Look-ups in named tables: a row name and a column name give one cell, copied from the table.

tesar
         nov  denus  geno  sem  runudod  fipelit  modema  pag  bod  debazi
kur      103     62    77  106      153       85     183  111  114     130
rek      218    152   159   62       68        3     107  225  209      21
fiken    118    144   130  109      116      155     100  121  131     138
pogilet  120     96   108  116      181      147     194  114  128     177
figet    118    187   121   55      169      197     198  100  129     163
kul      134    142   134  116      114      132     115  139  146     123

What is the sem of figet in tesar?
55
What is the geno of pogilet in tesar?
108
What is the pag of pogilet in tesar?
114
What is the fipelit of kul in tesar?
132
What is the denus of fiken in tesar?
144
What is the nov of pogilet in tesar?
120
What is the denus of kur in tesar?
62
What is the bod of kul in tesar?
146
What is the nov of kur in tesar?
103
What is the runudod of figet in tesar?
169
Row with the largest fipelit: figet

Table rebog
         didok  movovi
fodebi    7800    3613
notaran   7382    8582
teb       6778    1287
niruv     7294    6603
neb       7153    8702
duvoda    7317    6754
rinar     7059    8903

didok of fodebi is 7800
movovi of duvoda is 6754
movovi of rinar is 8903
didok of rinar is 7059
movovi of niruv is 6603
didok of notaran is 7382
didok of neb is 7153
movovi of notaran is 8582
movovi of neb is 8702
didok of niruv is 7294
didok of duvoda is 7317

dap =
         sus   nul  lezesi  pereso  nulud
pedi    5851  4609    7899    6944   7132
zin     7185  8951    6918    7060   8335
lef     6399  6373    6285    7206   7587
lem     8342  9970    6730    7053   9034
vugiga  7397  7276    2383    7356   6363
kuv     5548  6003    6999    7151   7853

What is the pereso of vugiga in dap?
7356
What is the pereso of pedi in dap?
6944
What is the lezesi of kuv in dap?
6999
What is the sus of lef in dap?
6399
What is the lezesi of lem in dap?
6730
What is the nulud of kuv in dap?
7853
What is the nul of lem in dap?
9970
What is the nulud of lef in dap?
7587
What is the sus of vugiga in dap?
7397
What is the pereso of lem in dap?
7053
What is the sus of zin in dap?
7185
What is the nulud of lem in dap?
9034
What is the nulud of zin in dap?
8335
What is the lezesi of zin in dap?
6918
What is the pereso of lef in dap?
7206
What is the nulud of pedi in dap?
7132
What is the nul of lef in dap?
6373
What is the pereso of zin in dap?
7060
What is the nul of pedi in dap?
4609

famop
|  | kofoni | pog | mege | visifa | kunu | tadut | tulip | lavog | tirimir |
|---|---|---|---|---|---|---|---|---|---|
| nuvar | 0.59 | 0.77 | 0.69 | 0.36 | 0.39 | 0.57 | 0.52 | 0.32 | 0.58 |
| vafit | 0.41 | 0.87 | 0.58 | 0.40 | 0.44 | 0.57 | 0.37 | 0.30 | 0.67 |
| tisag | 0.42 | 0.67 | 0.61 | 0.30 | 0.54 | 0.54 | 0.54 | 0.32 | 0.58 |
| bebaz | 0.48 | 0.86 | 0.67 | 0.29 | 0.49 | 0.73 | 0.62 | 0.32 | 0.46 |
| tus | 0.54 | 0.77 | 0.64 | 0.38 | 0.45 | 0.48 | 0.53 | 0.27 | 0.54 |
| rolazo | 0.58 | 0.68 | 0.62 | 0.35 | 0.44 | 0.39 | 0.56 | 0.29 | 0.59 |
| gazegus | 0.59 | 0.80 | 0.68 | 0.39 | 0.34 | 0.57 | 0.49 | 0.34 | 0.53 |
| nir | 0.58 | 0.77 | 0.68 | 0.36 | 0.40 | 0.56 | 0.53 | 0.31 | 0.57 |
| sirofaz | 0.63 | 0.90 | 0.59 | 0.41 | 0.40 | 0.41 | 0.53 | 0.21 | 0.63 |

rolazo, tulip => 0.56
gazegus, lavog => 0.34
rolazo, visifa => 0.35
vafit, kofoni => 0.41
nuvar, mege => 0.69
bebaz, tadut => 0.73
vafit, tulip => 0.37
vafit, mege => 0.58
nir, visifa => 0.36
rolazo, kunu => 0.44
tisag, lavog => 0.32
gazegus, tirimir => 0.53
tisag, mege => 0.61
nuvar, kofoni => 0.59
rolazo, kofoni => 0.58
gazegus, kunu => 0.34
Which row has the largest kofoni? sirofaz

ligab:
|  | nam | mot | zul | lal | fisulef | kobad | bivusag | razod | rin |
|---|---|---|---|---|---|---|---|---|---|
| tiv | 8.370 | 6.610 | 5.974 | 5.579 | 5.040 | 7.354 | 6.593 | 3.037 | 5.343 |
| koz | 2.853 | 4.560 | 5.311 | 6.057 | 5.752 | 3.922 | 4.720 | 5.030 | 7.609 |
| dev | 5.799 | 6.155 | 8.623 | 4.961 | 7.224 | 6.303 | 7.000 | 6.322 | 8.337 |
| vufe | 5.474 | 6.846 | 5.483 | 5.918 | 6.757 | 7.793 | 3.000 | 6.529 | 4.056 |
| viridul | 6.011 | 5.520 | 6.087 | 5.573 | 5.540 | 4.387 | 8.196 | 6.698 | 2.128 |
| ripo | 6.144 | 5.229 | 3.745 | 6.514 | 3.856 | 4.857 | 4.884 | 6.893 | 6.505 |

vufe, fisulef: 6.757
dev, bivusag: 7.000
koz, fisulef: 5.752
dev, kobad: 6.303
vufe, zul: 5.483
ripo, zul: 3.745
koz, zul: 5.311
tiv, kobad: 7.354
koz, lal: 6.057
viridul, lal: 5.573
dev, rin: 8.337
koz, kobad: 3.922
vufe, lal: 5.918
dev, mot: 6.155
tiv, bivusag: 6.593
ripo, mot: 5.229
tiv, nam: 8.370
vufe, razod: 6.529

